One turn moves every row onto another: examples first, then more rows asked
Novo: [ 16 -16   6 -26 -12  16 -11  -8  -1  13   3  -4  16  16  16  -6 -15 -20
   2   6 -10   4]
Gog: [  9 -17  -2 -15 -13   1 -12   0   3   8  -1   8  19   3   8 -13   4   2
  15   7 -30  21]
Fis: [ 20  -8  14  -9  -4  -4   1  -7  -3   8  -6  -3   4  18  19   4 -11 -12
  21   3  -6   6]
zeri: [ 18  -6  20  -7 -19   2  -9   5  -4   9  -1   4  16   1  12  -1  -5  -2
  16  -3 -24  20]
linuf: [ -3 -10  -6 -19  11   7  -1  -7  14   0 -10   6  20   5   9  -4 -11  -4
  -2  -2  -8  12]
zipab: [ -1 -23   1 -10 -11  10 -15  12  16  -1  -6  11  24   3  -3  -3 -15 -14
   9   6 -23   6]
Tise: [  1  -5   8   3 -14  -6  -6  -1   9 -11  -8  -9  17   1   3   6  -1   0
  13   0  -6   8]
Ved: [ 10  -3  12  -3   3   4 -10  -1   9  -7  -6   2  20  -9  10  -8   1  -8
  13   6   1   2]
zazo: [  9 -22  11 -24 -14  12 -13   1   6   8 -10   4  22  10   8 -10 -12 -19
   2   3 -13 -16]
nedi: [ 23 -18   5 -21   1   2  -4  -3   5   9  -1  -2  13  12  19 -16  -8   0
  26   4  -8   4]
remu: [ 10 -11   3 -13  -5   6  -6  -6  17  -9 -21 -13  15   1  10  -2   5  -7
  21   4  -9   5]
Sugum: [ -6 -10   8 -12  -6  -2  -3  -8  15   3  -3  16  14  12   7   4  -7  -6
  -5 -17 -12   5]
pim: [  7 -23  13 -13 -20   9  -7   8  12  12  -5  11  15  15   0  -1 -18  -9
  13 -14 -28   5]
gomu: [  1  -7   6 -24  -7   8 -15 -19  -2  10  -6   4  14  11  13  -3   2 -18
  -5   4 -12   5]
satu: [ 12 -13  13 -14 -22  16  -8  -4  -2   3 -14  -6  19  -4   6  -8   2 -16
   5   5  -6  -7]
gigaz: [-12 -17   2 -24   2   5  -9 -11  11   5 -14   7   5  12  10   6  -6 -11
  14  -8  -2   4]
Lan: [  4 -12  11 -26 -27  10 -19  -7   1   4  -5   1  21  -2  15  -2   4  -8
   0   0 -17   6]
Div: [  7  -7  11   3  -9  -4   1  -4  14  -9 -16  -1  15   7   6   6  -2 -16
   7   2  -7  -5]
bova: [  4 -17   8 -21 -16   4 -11   1  -5  11   7  14  13  -4  14  -8  -4   6
  18  -7  -9  16]
Mur: [  0 -20  14  -2 -13   3 -10  10  11   6 -11   2  17  11 -12  -7 -11  -2
  19 -10 -21   0]
Tolas: [ 13 -17  12 -10  -4  -6  -7   5   4   6  -5  -9  11  20  11   2 -24  -4
  28   2  -8   2]
geviv: [  3  -3  15 -10  -6  -8 -18   0  -1   9   1   4  15   8   9  -1  -6   7
  15  -5 -23  22]
tuzo: [ -3 -30  -4 -21 -13   9   0   6   7   9 -18   9  16   5  -2  -8 -11  -2
  15  -6 -17   1]
sakig: [ -6 -10   2  -8   3  -1  -3  -9  10   7   3   4  10  22   1   0 -15  -2
   6 -12  -5   9]
feva: [ 16 -21   4 -12  -9  10 -12  -4   6   7  -3  -6   5  17   9  -3  -6 -17
  32  11 -14  11]

linuf turns into remu
Div turns into Fis
Where do these go?
Novo turns into Lan
Tolas turns into geviv
Ved turns into feva

One turn moves every row onto another: examples first, then more rows asked
suvil: [ 18  -5   3  12  16   7 -16  -5   9   2  10 -14  19 -12   3  -2 -22  12
   5 -14  -7   0  10   2   9  -1 -11  13  -1]
pote: [ 18  -4  -3  -3  13   1 -18  -2   8   2  -1  -7  20  -4   0  -4 -26  10
  -9 -22  -1   8   5   1  11   0  -5  20   3]
vuvu: [  9   4   1   8   0  14 -13 -21  -8  -3  10 -12   5  11   3  -1   2   2
 -19 -27   1  -9  16  -7   1  -3   4  21  -3]
sabi: [ 12 -10  -2  15   8   5 -21   3  16  -4  12 -13  18  -2  -2  -6 -28  -8
  -8 -10   2   7  16  -7  11   7 -13  10 -14]
gavog: [  8   0   2  10  -1  15 -13 -16  -9  -3  13 -13   3  15   3  -4   1  -1
 -16 -26   7  -8  20  -3   0  -5   6  22  -3]
biv: [  4  -8  -3  24  -3   2 -19   9   9 -14  13 -15  14  -2  -8  -4 -19 -17
 -11  -5  11   4  18  -6   6   4 -12   9 -12]
Diret: [  1  -3   4  31  -5   2 -13   8  -5 -14  16 -18  11 -13  -7  -2  -5  -7
   1  -5  10  -5  17   5  -2  -7 -10  10   0]
nem: [ 13  -7   1  11  14  -9 -19   7   2   1  15 -11  25  -5  -3 -10 -14   2
  11 -12   1   0   6  -1   7   1 -14   1   2]
Miluv: [  5  -8   2  19   5 -11 -18  12  -3  -4  17 -14  20  -5  -8 -13  -6  -6
  10 -10   9  -2   9   2   3  -1 -13   0   1]
Neto: [  5  -5   1  19  -5  -1 -20  18  -2 -14  13  -8  15  -2   1 -10 -15 -11
 -10  -5  16  -1  20  -2  -1  -7 -13  13   7]
zodi: [ 15   0   2  -7   8  -5 -11 -12  -5   3  -9  -8  15  -7  -9   1 -19  -1
  -9 -28   0  13   6   8   8  -5  11  19  -2]
vefa: [  6  15   4  10 -12  -5 -23  11  -3 -15   3  -4  10  -4 -15  -5   0 -21
  -9 -19  12   9   9   3   0 -10  -5  10  -5]
kuve: [ 21  16   7  -7   5  -4 -23  -5   1  -2  -4   2  17  -5  -8  -1 -12 -11
  -6 -28  -3  15   6   2   7 -10   1  11  -6]
ded: [  4   2   2  29  -5   3 -17  15   4 -12  16 -12  16  -4  -8  -5 -17 -11
  -7  -3  11  -3  14   3   3  -4 -16   7  -1]
Momi: [  2  -1   6  16 -10  -8 -13   7 -15 -13   5  -9   9  -6  -9  -5  -8 -22
 -10 -11  17   4  21   6  -4 -12   3  12   3]
Bigol: [ 10   5   6   9   4  -4  -6 -17 -14  -6  -2 -14  13 -17 -12  12  -7  -6
   1 -20  -5   4  10  10   2 -10  12  11  -4]
Fopi: [ 10  -1   6  14   0  15 -15 -15  -7  -1  18 -10   5  12   9  -9   0  -3
 -16 -22   4 -11  24  -8  -1  -5  -2  17  -2]
Mupif: [  4   1   1   9   2 -17 -10  -3 -14  -6   3 -14  18  -9 -20   2   1 -10
   6 -19   5   3   1   7   3  -4   5   2  -2]
Purag: [ 20   3   3   6  14   5 -16  -7  11   6   4  -8  21  -5  -5  -1 -30   5
  -5 -18  -8   7   5   6  14   0  -7  11  -6]
fem: [ 12   3   1   8   3  15 -15 -20  -6  -3  12 -10   8  12   8  -2  -1   3
 -18 -25  -1 -11  18 -10   1  -4   1  20  -1]
fut: [ 13   0   0  19   7   7 -20   8  15  -2  14 -10  21  -3  -2  -7 -27   2
  -5  -9   1   0   9   2  10   1 -19  10  -3]
Bidun: [  7   0   5  15  -3  14 -14 -16  -9  -1  16 -12   1  11   4  -9   3  -4
 -17 -24   6 -10  22  -5  -2  -5   1  19  -4]
tove: [  1  -2  -1  22  -8  -4 -13   2  -3 -19   7 -14  12  -4 -14   5 -11 -26
 -13  -8  11   6  18  -3   2   0   0   8 -13]
gori: [ 12   2   0   1  12 -15 -11  -9  -9  -1   1 -11  24  -8 -14   4  -6  -2
   7 -21  -3   4  -1   4   7  -2   5   3  -1]
miz: [ 14  -6  -4  10   7   3 -23  13  10  -6  10  -8  21  -1   5 -10 -24   5
  -9 -11   7   1  12  -4   6  -1 -17  17   7]
pekim: [ 22  10   6  -4   8   1 -28   3  10   2   3   1  18  -2  -2 -10 -18  -5
  -4 -25  -3  13   8   0   9  -6 -10  11  -6]
kelu: [ 12  19   6   0  -5  -7 -21   0  -6 -11  -4  -1  14  -5 -14   2  -3 -19
  -9 -25   4  12   7   4   2 -12   4  10  -6]
guz: [ 16   0   2   2   9  -4 -12 -17   0  -5  -3  -9  18  -6 -10  10 -22 -16
 -10 -19  -6  14  13  -2  10   0  10   9 -16]
migif: [  8  -1   4  12  -1  16 -13 -14  -9  -3  16 -12   3  16   5  -6   0  -3
 -15 -24   8  -9  23  -4  -1  -5   3  20  -2]
Bam: [  7   9   3  14  -9   1 -28  18   6 -10  10  -5  11  -2  -9 -14  -6 -14
  -7 -16  13   7  11   1   2  -6 -16  11  -5]
sobeg: [ 10   2   1   7   1  15 -13 -18  -8  -3  11 -12   5  16   4  -1   0   1
 -16 -27   5  -9  18  -4   1  -4   7  22  -1]
Zoga: [ 17  -3   0   2  17 -11 -16  -4  -1   3   6  -9  27  -6  -5  -2 -13   4
  10 -18  -5   2   1   0   9   0  -5   2   1]
sir: [ 18   1   5   4  15   1 -10 -18  -2   2   1 -12  18 -15  -4   7 -17   7
   4 -21 -11   4   8   6   8  -5   4  13  -3]
Nivu: [ 12   0   2   9   3  17 -15 -14  -6  -3  16 -10   7  17  10  -4  -3   2
 -15 -23   5 -10  22  -8   1  -5   2  20   0]
Tafad: [ 17   8   6   2   9  -2  -9 -16  -2   3  -3  -7  18  -9 -13   7 -22  -6
  -6 -22  -7  10   6  11  10  -6   8  10  -8]
Dafa: [ 10  -2   4  11   1  16 -15 -13  -8  -3  17 -11   5  16   9  -6  -2  -1
 -14 -22   7 -10  23  -6   0  -5   1  20   0]
tagi: [ 16   7   5   7   2   3 -30  14  13  -2  10  -2  15  -1  -2 -17 -15  -6
  -4 -19   5  10  10  -1   7  -4 -19  11  -5]
ginod: [  7   2   1  11  -2  -7 -10 -10  -7 -14  -1 -11  15  -6 -15  13 -13 -25
 -12 -14   3  10  16  -2   5  -3  11   8 -15]
voku: [  9  -7   2  25   6   7 -18   8   7  -6  18 -17  16 -11   2  -8 -16   5
   4  -6   3  -5  15   1   4  -2 -18  12   0]
mes: [ 18  -6   0   4  14   2 -17 -10  11   0   3  -9  20  -3  -3   1 -30  -7
  -8 -17  -6  13  13  -5  14   5  -2  10 -15]
ziti: [  2   8   6  25 -10  -4 -11   5  -9 -15   9 -11  13  -7 -16   4 -10 -22
  -9  -7  11   1  15   9  -1  -9  -1   5  -4]
mep: [  6   1   6   3  -3  -9  -8  -8 -16  -5  -6  -8   9  -8 -14   1 -10 -17
 -10 -22   9  11  14  11   0 -11  15  15  -1]
dupiz: [ 13   1   4  11   3  15 -16 -17  -6  -2  16  -9   8  12  11  -6  -2   1
 -17 -22   1 -11  22 -11   0  -5  -2  18  -1]
Soz: [ 12   1   1   7   3  16 -14 -17  -7  -3  13 -11   7  16   7  -1  -2   3
 -16 -25   4 -10  19  -7   2  -4   4  22   0]
gar: [  0  -4   2  19  -2 -15 -13   7 -11  -7  11 -16  16  -7 -16  -6   1 -12
   7 -13  11   0   6   6   0  -3  -4   1  -1]
rukek: [  1   3   6  23  -6  -4  -7  -5 -15 -14   6 -17   9 -15 -14   8  -1 -12
   0 -11   6  -1  15   9  -3 -11   5  10  -3]
zik: [  8  11   8  12  -3  -7  -6 -10 -13  -7  -1  -9  14  -9 -19   9 -12 -19
  -8 -17   2   7  11  12   3 -10  11   6  -7]
rof: [  6   2   3  12  -3  14 -12 -19  -9  -2  12 -13   2  11   1  -5   4  -1
 -18 -27   5  -9  18  -5  -1  -4   4  20  -5]

gavog turns into migif
mep turns into Momi
pekim turns into kuve
Where do these go?
fem turns into vuvu
Mupif turns into gar
sabi turns into mes
Bigol turns into rukek
zik turns into ziti

One turn moves every row onto another: examples first, then more rows asked
rotuf: [ 10  24   3   2  -6  -2  26   6  12  -2  15 -15  -5 -26   7 -15 -13   2
  10 -16  -8   6  -4  -4   8 -18   7  11   8  -7   7   9 -16]
zud: [-10  16  11  -8  -1  -5  -1   5   4  -7  -5  -3 -10 -12  -1  -1   0  -2
  -6   1 -10  12   1 -12  18 -16  -2  10   3  -5  16   8  -7]
mipa: [  2  11  12  -3   0   1  -5   6  11 -15  -3   5 -10 -13  -5  -1  -2   6
   0  -2  -6   5  11  -8  16  -9 -13   5  -2  -8  14  19   4]
Sug: [ -8  20  -7   9  -9  -1  18  -9  28  -7   5   7   7 -14 -11  -4 -14  -1
  10  -1   2  -4   6  10   0 -25  -6  12   1  -3  -6  13  -5]
Pif: [-10  20 -17   2   7   2   7   9   2   0  -1   2   1 -15  -2  -6  -3   6
 -13  -7   7 -16  -1  -7   0  -2  -1  -7  -3  -1   6  22  -8]
fabu: [ -2  19  -7 -15   6   1   9   8   1  -2   1   6  -5 -22   2 -22   2  -6
   5  -3   6 -11   6  -3   1 -12  -6 -21   4   7  13  13   3]
Sapot: [  7   5  -3 -16  -4   7  14  -8  10   5  17  -3  -4  -9  14 -13  -5   7
   7  -5 -10  -9   2   1 -10  -5  10   0   4   1  -1   0 -10]
zub: [  6   2   4  -9   7   7   9   2   5  -1  16  10  -1 -24  -1 -16  -8   6
  20 -11 -15  -7   2   1   0 -18   7  13  -1   5 -12  11  -5]
Goluz: [  9  12  -3  -5 -16   0  11   6  14  -1   8 -15  -4 -12  10  -9 -13   7
   8  -5 -20   2  -6 -12  -8 -16   4   3  12  -2   9  18  -8]
mov: [ 10  22   1   0 -15   6   9   8  15   1   4 -10   4 -23   2  -6 -16   3
   9 -17 -13 -10  -1  -8  -3 -13  14  -5  -9   7   5   6 -10]
Ninod: [ -6  23  -7 -17   5  -4  17   6   5 -10   3  10   4 -23   3 -19   5  -2
   7  -8  -1 -10   2  -3  -8 -19   6 -11   8   3   4  17  14]
Vutod: [  1  17   1  14  -4   2  14   9  19  -4  14 -11  -3 -28   9 -11 -23  13
   6 -12 -15   3   8  -2   3 -18   6   3   1  -4  -4  16 -16]
Gil: [-19  24  -1   3  -1   3  25   1  16   8  11  10  -3 -20  -6 -20 -20   4
   3  -2  -2  -4  16   0  -8 -27  -3   3   9  -9  -1   4 -13]
bop: [  3  -1   0 -10   8   4  11  -4   4   2  14  -4  -2 -23   4  -9  -1   8
   2  -5 -13  -2 -10   6  -2 -19  -4  17  -3  -1  -9   2 -12]
Bigak: [  3  24  15  -4   7 -12  16   2   9   3   7   2  -6  -7   7  -3   0   6
   8   5   7  -8   2   8  13  -5  -5   3  -9   3  17   2 -10]
bemuk: [ -1   8  11  -2   1   2   7  13   9  -1  -4   9   1  -3   8 -11  -1  -7
  -7   7 -10   6   6  -6  11 -12 -10  15   4   0   5  -1   9]
gozi: [ -2  21  -3   2  -9   0  19   1  31  -8   1  16   4 -17 -11  -1   2  -2
   6   2  -5  -6   4   2  -2 -29  -9   1   5  -7   2  16   9]
dabik: [  0  16  -2   2  -2   4  15  -3  27   0   1  11   0 -20 -13 -15  -9  -3
  10   0 -13  -8  10   5  -4 -37 -14   9   7   1   0  10   1]
risup: [ -9  23  20   2   7   4   6   8   3  -2   5   7  -3 -12   9 -13 -10   7
  10   2  11  -5   7   3   7  -1   1  -4  -9  -3  20   9  -6]
kigis: [  0  24  15  12   1  -3  23   4  16   4  13   5   1  -5   9 -13  -8   7
  -3  12   4   5   5  -9  11  -4  -5   7   3   4  17   4   0]
gured: [ -2  14  -2   5  -3  -4  20  13  15   3   8 -10   4 -23  16 -12 -14   6
   0 -11  -9  -2   1  11   3 -20  11   4   5  -2   1   8 -27]
noda: [-26  28   3   0   2   5  24   7  15   5   1  14   4 -15  -5 -18  -4   7
  -5  -2  -3  -9  12   2 -12 -19   7   0   5 -12   6   7  -6]
pufi: [ -1  20 -12   2   2  -2   0   5   7  -9   4   0  -1 -16  -2  -5  -7   8
 -14  -3   6  -8   5 -12  -3 -19 -11 -14   5   5  17  20  -6]
defu: [ -4  24 -12  11  -2  -3  13   2  13  -9   1  -1   5 -19  -1  -3  -2  10
 -16  -2   4 -10   2  -6 -11 -14  -1 -13   4   0  -2  22  -6]
kar: [ -2   7  -5 -18  -3  -1   8   2   7   3  19   0  -2 -26  -2  -3 -10  20
   8  -8 -21  -6   0 -11  -3  -9   2  -3  -7   1  -2   5   1]
gor: [ -6  21 -13 -12   4  -1  12   6  13 -10   5   4  -2 -22   5 -11   1  -3
   4 -10   3  -7  -4  -4  10 -15  -2 -10  -2   7  18  26  15]
dokel: [-11  20  22  -8   7  -4  10   4  -2   2   1   6  -5 -10   8 -15  -2   1
   8   3  12 -10 -10   2   5 -11  -4   8   1  -3  17  11  -1]
bigov: [ -2  23  17   8   5   1  21   5  -2  -4  -1  11   5 -10  -3  -7 -11  13
   7  -2   1  -3   9  -1  -3  -4 -14  15  -6   4  16   1   3]
Kapi: [  5   0  -3 -12   1  -4  16  -2  10   0  17   7   2 -24  -6 -10   4   7
  12  -6 -16   1  -5  -2  10 -22   4  13  11   6  -4  15 -11]
dafo: [  2  18  10   0  -1  -6   5  -5  18 -10  -4  -5 -13 -14   2  -3  -1   3
 -14  -4   3   1   6  -4  20  -9 -10   6   7 -13  12  13  -1]
muga: [ -7  18  12   5  -4   8  14  -3  10 -11  -8   5  -4 -26   2  -5 -10  -2
   1   4  -8  17  11  -7  11  -5 -10   4  -4  -5   9   0   9]
gavok: [-23  21  -2  -9   3  -1  25   3  15   2  -3   6   2 -21 -10 -25 -14   4
   8  -2 -10  -1  13   6  -5 -20   4  15   4  -9   0  15  -2]

dafo turns into Kapi
gavok turns into Pif
Where do these go?
mov turns into muga
fabu turns into Gil
Vutod turns into mipa
noda turns into defu
zud turns into bop
Sapot turns into kigis

